In each pair of rows below, the second row is the first one turned about zero in one of three ways (a turn may also mirror it), with some noise and a change of scale.
Each pair is followed by the number of its way, counting from 0 in the order the ways first appear.
[ 0.61  0.81  2.56  2.23  0.88  2.72 -1.76 -2.33  1.29  1.62 -1.40  0.43
 -0.47  0.52 -1.90  2.37 -1.72 -1.26  1.93  2.52  0.15  1.05 -0.44 -0.10]
[-0.63 -0.54 -1.93 -1.18 -2.54  0.52 -2.20 -0.61 -0.68  1.57 -3.11 -1.74
  2.79 -0.21 -0.42  1.81  2.97 -2.05 -0.23 -1.07 -0.54  1.04  0.01  1.97] 0

[-0.29  0.33 -0.34 -0.91 -0.18  0.00  0.43  0.63  0.07  0.21  0.69  0.10
  0.63  0.12  0.56  0.54  0.44  0.55 -0.73  0.22  1.10 -0.33  0.34 -0.25]
[-0.17  1.08  0.77  0.33  0.00 -0.15 -0.10 -0.06 -0.38  0.05  0.50  0.37
  0.32 -1.14  0.33 -0.21  0.37 -0.96  0.97  0.09 -0.77 -0.20  0.56  0.26] 1

[-0.90 -2.35 -1.72 -3.29 -1.25 -1.76  1.46  1.41  0.13 -1.81  0.96  2.32
 -3.63  1.22 -0.10 -1.73  0.90  2.41 -1.27  3.75  0.33 -2.01  0.41  0.03]
[ 0.56  4.23  5.10 -0.23  2.30 -1.27  3.06  1.33  1.74  0.62 -0.31  1.35
 -0.07  1.32  2.37 -1.15 -2.20 -1.67 -2.50 -0.60 -1.28 -0.62  0.15 -0.38] 0

[-1.16 -0.25 -0.65 -0.62  0.10 -0.95  0.78  0.72  0.58  0.17  0.60 -0.38
  0.40  0.61  1.28  0.73  0.44  1.49 -0.52  1.04  1.43 -1.24 -0.24 -0.40]
[ 0.16  0.94  1.51  1.21  0.63  0.21  1.14  1.36 -0.43 -0.41  0.70  1.19
 -0.58 -0.76  1.87 -0.15 -0.09 -0.90  0.66  0.39 -0.37  0.24 -0.35 -0.53] 2

[-0.91 -0.60 -0.42 -0.91  0.13 -0.46  0.73  0.51  0.90  0.06  0.63 -0.21
  0.61  0.65  0.95  0.92  0.17  1.55  0.18  1.23  1.26 -0.76 -0.34 -0.39]
[ 0.34  0.01  1.19 -0.10  1.08  0.57  0.71  1.52  0.53  0.07 -1.17 -0.83
 -1.54 -0.68  1.49 -0.82 -0.16 -1.42 -0.20  0.72 -0.49 -0.02 -0.36 -0.02] 0

[-1.01  0.57 -0.44  0.86 -0.77 -1.52  0.09  0.57  0.85  0.50  0.89 -1.30
  1.01  0.20  0.79 -0.30 -0.12 -0.35 -1.75 -1.74  0.72 -0.15 -0.43  0.28]
[ 0.62 -0.59  0.28  2.18  0.60  0.14  0.27 -0.74  0.09 -0.72  2.39  0.91
 -0.99  0.01  0.13 -0.53 -0.82  1.32  0.93  0.76  0.63  0.60  0.02 -0.79] 2

[ 0.44 -0.45  1.12 -0.04 -0.78 -0.47  0.40  0.95 -1.49 -1.35  0.35  0.18
  0.86  0.73  0.35 -0.94  0.55 -0.35  0.22 -0.29 -0.57 -0.10  1.41  0.99]
[ 0.54  1.09  0.52  0.16 -0.01 -0.21 -0.81 -0.69  1.62  0.07  2.00  0.66
 -0.73  0.08 -0.06 -0.56 -0.12  0.11 -0.24  1.58  0.34 -0.92  1.40 -0.18] 0

[ 1.53  0.13  1.84  0.61  0.85 -0.22  0.52  0.49 -2.07 -0.51 -0.29 -0.16
  0.63  0.15 -0.19 -1.01  1.00 -0.34  0.64 -0.24 -1.17  0.65  1.05  1.10]
[-1.13 -1.39 -1.49  0.76  0.15  0.48 -1.46  0.09 -0.16  0.71  1.24 -1.35
 -1.21 -0.63  0.25 -0.80  0.56  0.17 -1.42  1.31  1.29  0.36  0.05 -0.52] 1

[-0.26  0.44 -0.33 -1.01  0.05  0.08  0.48  0.52 -0.16 -0.01  0.62 -0.04
  0.50 -0.09  0.42  0.55  0.33  0.67 -0.62  0.13  0.87 -0.17  0.21 -0.22]
[-0.17  1.00  0.40  0.59  0.07 -0.34  0.19  0.20 -0.48  0.01  0.49  0.16
  0.25 -0.96  0.36 -0.19  0.13 -0.78  0.87  0.22 -0.32  0.13  0.22  0.03] 1

[ 0.71  0.37 -0.06  0.12 -0.36 -0.31  0.23  0.57 -0.83 -0.88  0.48 -0.12
  0.97  0.11  0.31 -0.66  0.25  0.48 -0.45 -0.49 -0.44 -0.18  0.39  0.61]
[-0.27 -0.04 -0.65  0.93 -0.63 -0.28 -0.45 -0.19 -0.01 -0.03  0.31  0.51
  0.30 -0.37 -0.05  0.50  0.62  0.16  0.55  0.26 -0.09  0.37  0.24  0.46] 2

[ 0.79 -0.62  1.60  0.18 -0.61 -0.29  0.40  1.09 -2.05 -1.68  0.27  0.52
  0.87  1.17 -0.11 -1.36  0.58 -0.44  0.23 -0.25 -1.48 -0.09  1.78  1.56]
[-0.68 -0.89  0.09  1.88  0.55  1.11 -1.00  0.38  0.76  0.46  1.89 -1.01
 -2.67 -0.69  0.09 -0.83  0.11  0.40 -1.24  2.07  1.30  0.11  0.55 -0.86] 1

[ 1.09 -0.69 -0.46 -1.10 -0.07  1.69 -1.01 -0.81  0.47 -0.13 -0.42  1.80
 -1.46 -0.01 -0.81  0.15 -0.33 -0.02  1.89  0.12 -1.11  0.90  0.31 -0.54]
[ 0.95  0.51  0.76 -2.85 -0.32 -0.36  0.20 -0.51  0.39 -0.38 -1.26  0.94
  1.43  0.34 -1.35  0.91 -0.35  0.10  0.20 -0.89 -0.73 -0.06  0.12  0.71] 0

[-0.49  0.29 -0.46  0.74 -0.08 -0.82  0.06  0.42  1.21  0.33  0.28 -0.97
  0.55 -0.20  0.85  0.31  0.13  0.50 -0.83 -0.63  0.70  0.42 -0.91  0.06]
[ 0.79  0.93  0.04  0.16 -0.97 -0.28 -0.56 -0.94  0.41  0.13  0.23  1.29
  0.65  0.43  0.16  0.63  0.49 -0.01  0.76 -0.48 -0.11  0.30  0.41  0.62] 1

[ 1.26 -0.39  2.22  1.01  0.05 -0.77  0.38  0.73 -2.43 -1.18 -0.12  0.15
  0.74  1.02 -0.38 -1.53  0.79 -0.67  0.60 -0.70 -1.67  0.40  1.67  1.86]
[ 0.07  0.96 -0.68 -0.09 -0.38 -0.65 -1.83 -2.28  1.75  0.39  2.81  1.14
 -0.19  0.54 -0.33  0.01  0.34  0.75 -1.11  1.25  0.80 -0.56  1.76 -0.41] 0

[ 0.12 -1.69 -1.45 -0.72 -1.34  1.81 -1.98 -3.22  0.53 -0.55  0.49  2.27
 -2.49 -0.52 -1.89 -1.01 -4.16 -2.20  0.53  0.20 -2.57 -0.12 -0.27 -1.15]
[ 0.58  2.92 -0.06 -1.02 -0.58 -0.76  0.77  0.28 -0.42 -1.26 -1.17  3.29
  3.77  0.92 -0.27  2.69  0.32  0.46  2.76 -3.24 -1.75  0.20 -0.54  1.44] 0

[-0.73  0.14 -0.07 -0.62 -0.53 -0.64  0.36  0.62  0.66  0.45  0.53 -0.38
  0.40  0.35  0.79  0.64  0.31  0.52 -0.79 -0.49  1.53  0.07  0.32 -0.04]
[ 0.58  1.72  0.93 -0.11 -0.20  0.07 -0.63 -0.62 -0.26  0.07  0.75  0.40
  0.63 -0.54  0.35 -0.14 -0.05 -0.96  0.86  0.04 -0.81  0.19  0.98  0.13] 1

[ 1.37  0.05 -0.59  0.00  0.28  0.06  0.35 -0.64 -0.44 -0.79 -0.71  0.25
 -0.48 -1.16 -0.27 -0.40 -0.01  0.64  0.34 -0.91 -1.53  0.70  0.35  0.90]
[-0.29 -1.23 -0.92  1.14  0.12  1.07 -0.57  0.76 -0.78 -0.52  0.36  0.02
 -0.68  0.02 -0.22  0.64 -0.53  1.10 -0.10 -0.61  0.09  0.56 -0.91 -0.97] 1

[ 2.99  2.44  0.81  1.30  1.00  2.29 -1.54 -1.96  1.17  0.93 -2.65  0.19
 -1.81 -3.03 -1.81  1.76 -0.32 -0.35  0.52  0.74 -1.43  2.92 -2.04 -0.22]
[-0.06 -1.78 -2.75 -1.39 -1.63  0.14 -0.35 -1.15 -0.58  1.55 -3.01 -2.55
  2.61  1.89 -3.22  1.20  0.69  2.48 -1.26 -2.41 -0.30  0.57 -1.70  1.21] 0

[-3.72 -1.13  1.15  0.75 -3.12 -0.66 -1.66 -2.18  0.86  1.87  1.06  0.84
 -1.43  1.64 -1.95 -2.57 -2.66 -4.38 -1.00 -2.18 -0.31 -0.61  0.57 -0.25]
[ 1.25 -2.85 -0.23 -1.44  1.22  0.06  2.49  0.47 -1.27 -1.67  0.92 -1.28
  0.99  1.13 -2.69 -0.58 -3.09  5.76  0.02 -1.52  1.69 -0.31 -2.36 -1.52] 2

[ 1.78  0.71  0.37  0.54  0.11  0.43  0.40 -0.46 -0.88 -0.63 -0.54  0.17
  0.32 -0.99 -0.14 -0.27  0.16  0.34  0.42  0.11 -1.38  0.58  0.06  0.42]
[-0.80 -1.55 -0.98  1.22 -0.08  0.77 -0.51  1.16 -0.21  0.24 -0.01 -0.93
 -0.50 -0.26 -0.14  0.39  0.59  1.16 -0.46 -0.17  0.39  0.39 -0.79 -0.17] 1

[-0.61 -0.02 -0.46 -0.77 -0.23 -0.50  0.67  1.32 -0.76 -0.52  0.69 -0.18
  0.84  0.34  0.73  0.09  0.80  0.40 -0.61  0.25  0.80 -0.65  0.55 -0.15]
[-0.47  0.75  0.78  1.12 -0.17 -0.12  0.39  0.56 -1.08 -0.30  1.14  0.67
  0.26 -0.62  0.50  0.03  0.62 -0.77  1.29  0.23  0.07  0.02 -0.10 -0.06] 2

[-1.10 -0.62 -0.56 -0.83  0.02 -0.30  0.57  0.48  0.45  0.00  0.86  0.01
  0.57  0.55  1.05  0.85 -0.13  1.10  0.02  0.68  1.24 -0.88 -0.20  0.01]
[ 0.33  1.74  0.73 -0.19  0.10 -0.14  0.30  0.50  0.32  0.01 -0.17  0.97
 -0.54 -0.66  1.09  0.03 -0.01 -1.90  1.05 -0.12 -0.90  0.25  0.74  0.28] 1

[-1.62 -1.23 -2.28 -0.38 -1.97 -0.79 -1.30 -1.78  0.30  0.58  0.48  0.59
 -2.22 -0.94 -0.98 -2.96 -2.18 -3.08 -0.56 -1.90 -2.06 -0.76 -0.82 -2.02]
[ 1.45 -0.26  0.65 -1.52  2.46 -1.42  2.77  0.05  1.25 -2.08  1.27  1.60
  0.37  1.56 -1.11 -0.77 -2.84  3.97  0.11 -0.71  1.03 -2.41 -0.56 -1.44] 1

[-0.12  1.32  1.14  2.28  1.85 -0.06  1.72 -0.27  0.02  2.40 -2.44 -2.42
 -0.67 -1.76  0.21  0.56  2.11 -0.36  2.03  0.59  1.06  1.13 -1.17 -1.03]
[-1.28 -0.80 -0.15 -0.37  0.70  0.25 -1.76  0.95  0.76  0.91  1.74 -1.36
 -2.63  0.27  1.18 -1.52  0.30 -1.94 -3.82  2.02  2.01 -1.55  1.46 -1.75] 2

[-0.17 -0.52 -0.34  0.06 -0.27 -0.57 -0.43  0.43  0.07 -0.54  0.11 -0.03
  0.24  0.55  0.29 -0.30  0.13  0.14  0.26 -1.05 -0.22 -0.01  0.51  0.37]
[ 0.51 -0.34  0.12 -0.11 -0.56  0.46 -0.29 -0.45 -0.13 -0.43  0.48  0.79
  0.31  0.27 -0.17  0.77 -0.32  0.23  0.35  0.20  0.39  0.62  0.03 -0.31] 2

[-0.07  0.90  0.13  0.38  0.32 -0.08  0.43  0.45  0.24  0.17  0.27 -0.69
  1.14 -0.38  0.50  0.42  0.33  0.70 -0.48 -0.54  0.58  0.04 -0.28  0.06]
[-0.40  0.05  0.11  1.23  0.19  0.03 -0.56 -0.07  0.13  0.15  0.87  0.11
 -0.95 -0.75  0.77 -0.16 -0.07 -0.01  0.45  0.97 -0.14  0.38  0.37  0.06] 2

[-0.36  0.06 -0.27 -0.53 -0.01 -0.18  0.24  0.28  0.61  0.59  0.61 -0.12
  0.34  0.26  0.73  0.96  0.34  0.49 -0.31 -0.07  1.40  0.18  0.03 -0.41]
[ 0.26 -0.69  0.82  0.06  0.75  0.44  0.42  0.74 -0.31 -0.05 -0.47 -0.81
 -0.75 -1.18  0.19 -1.01 -0.16 -0.65  0.37  0.61 -0.04  0.59  0.08 -0.47] 0

[ 1.44  1.60  1.37  1.13  1.28  1.03  0.46  0.11 -0.54  0.09 -0.23 -0.45
  1.27 -0.64 -0.31  0.53  0.23  0.47  0.61  1.00 -0.30  0.47 -0.33 -0.38]
[-1.53 -0.91 -1.74 -0.38  0.26 -0.66 -0.96 -0.41  1.10  0.60 -0.75 -1.37
 -0.53 -0.05 -0.51 -0.33  0.99  0.98 -0.90  0.65  0.67 -0.18  0.04  1.01] 0

[ 1.10 -0.40  2.06  0.72 -0.18 -0.51  0.45  0.95 -2.22 -1.57 -0.10  0.37
  1.04  0.94 -0.39 -1.36  0.60 -0.48  0.37 -0.50 -1.45  0.07  1.62  1.76]
[-0.86 -1.21 -1.73  0.50 -1.91  0.80 -1.54 -0.12 -1.43  0.61  0.38 -0.51
  1.44  0.34 -0.29  1.46  1.96  0.60 -0.34 -0.64  0.54  1.10 -0.91  0.64] 2

[ 1.03 -0.58  0.23 -0.56 -0.68 -0.08  0.28  0.61 -1.64 -1.55  0.14  0.59
  0.25  0.13  0.13 -1.05  0.16  0.16  0.13  0.01 -1.15 -0.11  1.33  0.81]
[-0.35  0.50 -1.05  0.27 -1.30  0.20 -0.75  0.20 -0.54 -0.07 -0.24  0.29
  1.78 -0.06 -0.22  1.37  1.02  0.19  0.31 -1.01 -0.10  0.23  0.02  0.79] 2

[-0.12  0.42 -0.23 -0.65  0.00  0.24  0.49  0.33  0.15  0.25  0.23 -0.10
  0.49 -0.16  0.44  0.68  0.23  0.48 -0.66  0.00  1.17  0.01  0.06 -0.32]
[-0.42  0.74  0.53  0.19 -0.24  0.01 -0.22 -0.16 -0.51  0.03 -0.03 -0.07
  0.22 -0.43 -0.05 -0.13  0.46 -0.55  0.88 -0.16 -0.49  0.02  0.57  0.23] 1

[ 1.36  1.04  1.57  1.14  1.67  0.43  0.41  0.21 -1.13  0.06 -0.33 -0.43
  0.87 -0.41 -0.46 -0.16  0.62  0.47  0.51  0.13 -0.31  0.54  0.01  0.35]
[-1.30 -0.71 -1.71 -0.68  0.00 -0.71 -1.39 -1.23  0.78  0.45 -0.05 -0.85
 -0.53 -0.06 -0.12 -0.30  0.40  0.99 -1.22  0.78  0.95 -0.05  0.52  0.40] 0

[-0.81 -0.13 -0.42 -1.02 -0.52 -0.52  0.58  1.16 -0.73 -0.72  0.82 -0.02
  0.69  0.32  0.59 -0.32  0.37  0.55 -1.00  0.01  0.76 -0.72  1.00  0.16]
[-0.14  1.00  1.29  0.89  1.13 -0.18  1.01  0.28  0.43  0.10  0.79 -0.15
 -0.90 -1.22  0.37 -1.02 -1.00 -0.27  0.48  1.11  0.08 -0.50  0.82 -0.33] 0

[-0.53 -0.68 -0.07  0.16 -0.43 -0.69  0.07  0.76 -0.28 -0.55  0.20 -0.41
  0.48  0.80  0.15 -0.32  0.18  0.21  0.14 -1.00  0.02 -0.18  1.05  0.80]
[ 0.43  0.09  0.56  0.59 -0.16  0.57 -0.83 -0.63  0.43 -0.40  1.05  0.50
 -0.96 -0.35  0.32  0.09 -0.53 -0.48 -0.05  1.10  0.41 -0.26  0.94 -0.55] 1

[ 1.46 -1.39  0.53 -1.99  2.31  1.67 -1.48 -0.51 -2.52  0.63 -1.07  0.99
 -1.62  0.19 -1.82  0.89  0.46 -1.65 -1.33  1.48  1.40 -0.33 -0.11  1.53]
[-0.75 -0.03 -1.51 -0.65 -0.28 -1.02  1.71 -1.75 -3.25  1.44 -2.78 -2.05
  0.60  0.66 -0.08 -2.38 -0.27 -2.21 -0.36 -1.30 -1.14 -0.47  0.18 -0.09] 2

[-0.57 -1.82  0.02 -0.11  0.84 -0.93  1.27  0.39 -1.05 -0.55  0.30 -0.52
  1.71  0.70  0.39 -0.12  1.26 -0.26 -0.23 -0.18 -0.72 -0.38  1.49  2.19]
[-0.01 -0.37 -0.25  1.50  0.48  0.25 -1.76 -0.94  0.47  0.28  1.58  0.26
 -2.57 -0.41  1.05 -0.67  0.26 -1.97 -0.43  0.38  0.15 -1.04  0.27 -1.29] 1

[-0.99 -0.71 -0.51 -0.12 -0.49 -0.75 -0.09  0.32  0.54 -0.10  0.38 -0.27
  0.21  0.56  0.55 -0.07 -0.18  0.00  0.11 -0.42  0.47 -0.46  0.05 -0.29]
[ 0.70 -0.16  0.73  0.52  0.25  0.69  0.44  0.79  0.13 -0.61  0.57  0.32
 -0.80 -0.40  0.92  0.06 -0.31 -1.02  0.68  0.48  0.47  0.21 -0.03 -0.60] 0

[-0.02  0.27  0.04 -0.27  0.14  0.54 -0.06  0.09  0.74  0.48  0.44 -0.04
  0.65  0.28  0.44  1.30  0.00  0.63  0.01  0.07  1.04  0.18 -0.19 -0.11]
[ 0.51  0.62  0.31 -0.39 -0.32 -0.07 -0.39 -0.30 -0.14  0.11 -0.84 -0.10
  0.18 -0.72  0.02  0.07  0.35 -0.96  0.85 -0.11 -0.90  0.61  0.36  0.59] 1

[ 0.75 -0.79 -0.29 -0.96  0.23 -0.04  0.13  0.66 -1.25 -1.27  0.48  0.54
  0.03  0.23  0.08 -0.41  0.32  0.46 -0.01  0.23 -0.62 -0.26  1.19  0.45]
[ 0.34  1.01  0.81 -0.56  1.04 -0.81  0.16 -0.94  1.64  0.12  0.32  0.73
 -0.39  0.20  0.13 -0.49 -0.97  0.00  0.24  0.70  0.02 -1.19  0.90 -0.14] 0

[-0.92 -0.79 -0.70 -0.63  0.00 -0.44  0.21  0.20  0.37  0.00  0.59 -0.14
  0.16  0.41  0.65  0.43 -0.24  0.63 -0.12 -0.22  0.69 -0.64 -0.10  0.15]
[ 0.67  0.97  0.47 -0.06  0.32 -0.11  0.13 -0.04  0.20 -0.42  0.15  1.06
 -0.49 -0.42  0.58 -0.13 -0.41 -0.91  0.75  0.24 -0.58  0.01  0.29 -0.19] 1

[ 1.81  1.85  0.99  1.01  1.25  1.32  0.34 -0.44 -0.25  0.09 -0.35 -0.35
  1.24 -1.04 -0.24  0.56 -0.09  0.63  0.67  0.20 -0.80  0.79 -0.75 -0.22]
[-0.83 -1.32 -1.95 -0.53 -0.05 -0.57 -1.10 -0.66  0.87  0.18 -1.28 -1.54
 -0.41 -0.17 -1.25  0.04  0.64  1.58 -0.59  0.09  0.22 -0.05 -0.26  1.04] 0

[-0.72 -0.17 -0.52  0.47 -0.58 -1.02 -0.18  0.39 -0.01 -0.10  0.49 -0.94
  0.46  0.20  0.41 -0.19  0.28 -0.10 -0.86 -1.14  0.27 -0.28  0.14  0.36]
[ 0.65  0.67  0.10  0.52  0.02 -0.40 -0.22 -1.06  0.56 -0.15  1.13  1.19
 -0.04  0.39 -0.08  0.08 -0.30 -0.09  0.73  0.27  0.13 -0.29  0.64 -0.68] 1

[ 2.17  1.55 -0.23  0.74  0.82  1.81 -2.19 -1.54  1.25  0.96 -1.99  0.62
 -2.08 -2.58 -1.59  1.13 -0.86 -0.97  0.56  0.02 -1.70  2.18 -1.92 -0.99]
[ 0.13  0.05 -0.22 -2.10  0.74 -0.73 -0.07 -2.68  3.61  2.11 -2.39 -2.14
 -1.26  1.13 -1.55 -1.96 -0.66  0.41 -2.06  1.29 -0.26 -1.34  1.41  0.36] 2

[-0.45 -0.57 -0.38  0.56 -0.62 -0.32 -0.59  0.10  0.86  0.09  0.36 -0.20
 -0.05  0.34  0.27 -0.25 -0.45 -0.21  0.12 -0.26  0.14  0.02 -0.14 -0.84]
[ 0.82 -0.33  0.71 -0.18  0.28  0.39  0.62  0.17  0.60 -0.69  0.02  0.52
  0.01  0.41  0.10 -0.06 -0.31  0.69  0.13  0.21  0.98  0.01  0.09 -0.17] 2

[-0.02  0.26 -0.23 -0.38  0.12  0.13  0.17  0.61  0.97  0.46  0.27 -0.04
  0.56 -0.11  0.60  1.20  0.26  0.87  0.19  0.35  1.18  0.54 -0.36 -0.67]
[ 0.42 -0.77  0.53 -0.17  0.70  0.83  0.45  0.50  0.13  0.02 -0.92 -1.40
 -0.66 -0.69 -0.04 -0.77 -0.09 -0.34  0.32  0.51  0.10  0.68  0.06  0.19] 0

[-0.09 -0.88 -2.33 -0.76 -1.17  0.34 -1.47 -1.33  0.24 -0.04 -0.08  0.83
 -1.89 -1.14 -0.60 -1.59 -1.66 -1.85  0.45 -1.01 -2.21 -0.12 -1.11 -2.28]
[ 1.09  0.62 -0.02 -0.91  0.08 -0.47  2.01  1.28 -1.25 -2.02  0.05  2.44
  2.46  1.14 -0.39  1.59  0.11  1.66  1.79 -1.75 -0.23 -0.61 -1.02  0.33] 0

[ 1.38  2.33  1.08  1.44  1.72  1.40  0.05 -1.38  1.00  1.93 -1.80 -0.93
 -0.91 -2.50 -0.73  1.59  0.41 -0.17  0.30  0.25  0.43  2.01 -1.47 -0.84]
[-0.68 -0.82 -2.27 -1.57 -1.34  0.16 -0.87 -0.30 -2.14  0.91 -2.21 -1.49
  2.52  0.82 -1.50  0.73  1.03  0.51 -0.79 -2.36 -0.35  0.47 -1.15  0.98] 1

[-0.60 -0.42  0.08  0.25 -0.46 -0.75  0.26  0.83 -0.45 -0.49  0.49 -0.43
  0.72  0.69  0.31 -0.10  0.38  0.41 -0.37 -0.74  0.36 -0.31  1.01  0.79]
[ 0.01  0.50  0.61  0.92 -0.08  0.32 -0.71 -0.86  0.42 -0.01  0.94  0.64
 -0.80 -0.57  0.49  0.03 -0.30 -0.72  0.22  1.10  0.12  0.08  1.04 -0.54] 1

[ 1.47 -0.45 -0.97 -0.99  0.22  0.47 -0.27 -0.40 -0.41 -1.16 -0.11  0.99
 -0.95 -0.44 -0.19  0.01 -0.42  0.55  0.46 -0.17 -1.28  0.46  0.61  0.47]
[ 0.11  0.74 -0.38 -1.30 -0.15 -0.26 -0.61 -0.78  0.79  0.58 -1.49  0.40
  0.87  0.55 -0.52  0.80 -0.13 -0.64  0.14 -0.60 -1.05  0.00  0.32  0.48] 2

[-0.81 -0.67 -0.45  0.43 -0.61 -1.12 -0.01  0.52  0.63 -0.08  0.51 -0.64
  0.21  0.43  0.70 -0.19 -0.17  0.15 -0.47  0.19  0.54 -0.65 -0.11 -0.45]
[ 0.22 -0.54  0.88  1.35  0.68  0.52  0.67  0.81  0.13 -0.30  0.32  0.09
 -0.77 -0.05  1.15 -0.18  0.14 -0.66  0.22  0.46  0.30  0.35 -0.14 -0.40] 0

[-0.16  0.35 -0.26 -0.11  0.09  0.32 -0.22  0.47  1.11  0.49  0.08 -0.18
  0.35  0.00  0.28  1.05  0.24  0.68  0.58  0.18  0.83  0.60 -0.27 -0.79]
[ 0.82  0.40  0.61 -0.91 -0.50  0.15 -0.05  0.01 -0.31  0.05 -0.50  0.01
  0.74 -0.47 -0.20  0.78  0.68 -0.74  0.63 -0.21 -0.28  0.62  0.00  0.66] 1

[-0.93  0.40  0.10  1.69 -2.35 -0.71  1.40  0.14  0.17 -0.24 -1.56 -1.70
  0.45  0.98  1.19 -0.10  1.29 -0.28 -0.04  3.22  1.48 -2.00 -0.30 -1.72]
[-0.90 -0.02  1.21  2.74 -0.52  0.44  0.73  3.67  0.48 -0.21 -0.42 -1.26
  0.23  0.55  1.20 -0.73  2.22 -1.21 -2.32  1.04  0.64 -1.59  1.06 -0.20] 0

[-4.22  1.29 -0.48  1.01 -0.93 -2.96  1.67  1.10  1.31  0.67  2.18 -0.60
 -0.38  2.65  0.78 -0.46 -0.93  0.16 -4.36 -1.32  1.62 -3.33 -0.95  0.67]
[-1.43  0.04  1.75  3.72  2.29  0.29  3.20  0.87 -2.20 -1.43  3.85  2.87
 -1.58  0.64  0.55  0.24 -2.45  2.92  1.06  0.12 -0.59  1.75 -2.24 -1.60] 2

[ 1.45  0.55 -1.52 -0.11  0.56  1.32 -1.68 -1.09  0.82  0.20 -1.05  0.76
 -1.05 -1.74 -0.71  0.28 -0.75 -0.70  0.71 -0.14 -1.52  0.80 -1.72 -1.95]
[ 0.41 -1.19 -0.93 -1.91 -0.57 -0.42  1.93  0.05 -0.54 -0.83 -2.02  0.24
  1.69  1.27 -1.19  1.14  0.37  1.90  0.82 -1.60  0.07 -0.34 -1.45  0.84] 0

[-1.15 -0.74 -0.15  0.20  0.76  0.87  0.00 -1.67  1.40 -0.76  0.82  0.96
  0.72  1.02  0.38  0.96 -2.34  1.26  1.58  1.75 -0.14 -1.43 -0.92  0.96]
[-0.29  0.34 -0.40 -0.22 -0.54  0.05 -0.62  1.42  2.15  0.16 -2.19  0.77
 -1.23 -0.54  1.44  0.96  0.35 -2.08  0.78 -0.57 -2.01  0.72 -0.63  1.31] 0

[-0.41 -0.03 -0.24 -1.18  0.48  0.00  0.25  0.87 -0.02  0.11  0.37 -0.31
  0.53  0.00  0.75  0.91  0.69  0.51 -0.42  0.15  1.46 -0.19  0.16 -0.32]
[ 0.00  0.98  0.54  0.04 -0.27  0.12 -0.08 -0.01 -0.76 -0.01  0.39  0.25
  0.32 -0.84  0.59 -0.43  0.35 -1.32  1.23  0.04 -0.23  0.02  0.58  0.17] 1

[-1.61  0.87 -0.34 -1.12 -0.73 -1.69 -0.19  1.13  1.17  0.69 -0.06 -0.96
  1.08  0.73  1.01 -0.46  0.46  0.45 -1.54 -0.26  1.22 -0.60 -0.85  0.87]
[ 0.79 -0.38  0.69  2.31  0.19  0.71  1.47  0.70 -0.50 -0.09  1.44 -0.80
 -1.79 -0.73  0.95 -1.39 -1.04 -0.81 -0.53  1.39 -0.52  0.64 -1.25 -0.27] 0

[-0.79  2.16  1.49  2.80  2.36  0.15  1.56 -0.86  1.12  3.28 -2.01 -2.86
  0.12 -2.24  0.14  1.34  1.86  0.22  1.05 -0.45  1.94  1.57 -1.61 -0.80]
[-1.78 -4.18 -2.56 -0.31 -0.67  1.12 -1.73  1.59 -2.67  0.94 -0.96 -3.41
 -1.07 -0.29 -0.12 -0.03  0.52 -0.02 -2.56 -0.75  2.09  0.40 -1.80 -1.11] 0

[ 0.76 -0.15 -0.46  0.38  0.28  1.19 -0.97 -0.57  1.23  0.16 -0.47  0.51
 -0.15  0.03 -0.16  0.65 -0.54  0.15  1.79  0.11 -0.72  0.63 -0.54 -0.92]
[ 0.52 -1.01  0.00 -1.31 -0.64  0.34 -0.14  0.21  0.27 -0.51 -1.59 -0.03
  0.50  0.35 -0.56  0.91  0.63  0.22  0.23 -0.16 -0.10  0.39 -0.36  0.87] 0

[ 0.24 -2.17 -0.93 -2.48  0.06  1.31 -1.60 -0.72 -1.91 -0.97 -0.37  2.45
 -2.47  0.58 -2.21 -2.66  0.11 -2.02  1.33 -1.37 -1.66 -0.06  1.03  0.25]
[ 0.36 -0.22 -0.74 -4.57 -1.76 -1.72  0.35 -1.16 -1.65 -0.62 -1.73  0.33
  2.93  1.44 -2.10  0.84 -0.63  0.34 -0.21 -2.16 -0.19 -1.07 -0.52  0.50] 2

[ 0.33  0.62  0.09 -0.03  0.47  0.29 -0.06  0.00  0.01  0.20  0.14  0.08
  0.31 -0.34 -0.09  0.51  0.09  0.41 -0.17 -0.27  0.32  0.18  0.20  0.25]
[-0.38 -0.10  0.14  0.26  0.02 -0.12 -0.44 -0.56  0.12  0.49 -0.03 -0.21
 -0.37 -0.73 -0.21 -0.38 -0.41 -0.17  0.23  0.56 -0.30  0.38  0.20  0.01] 2

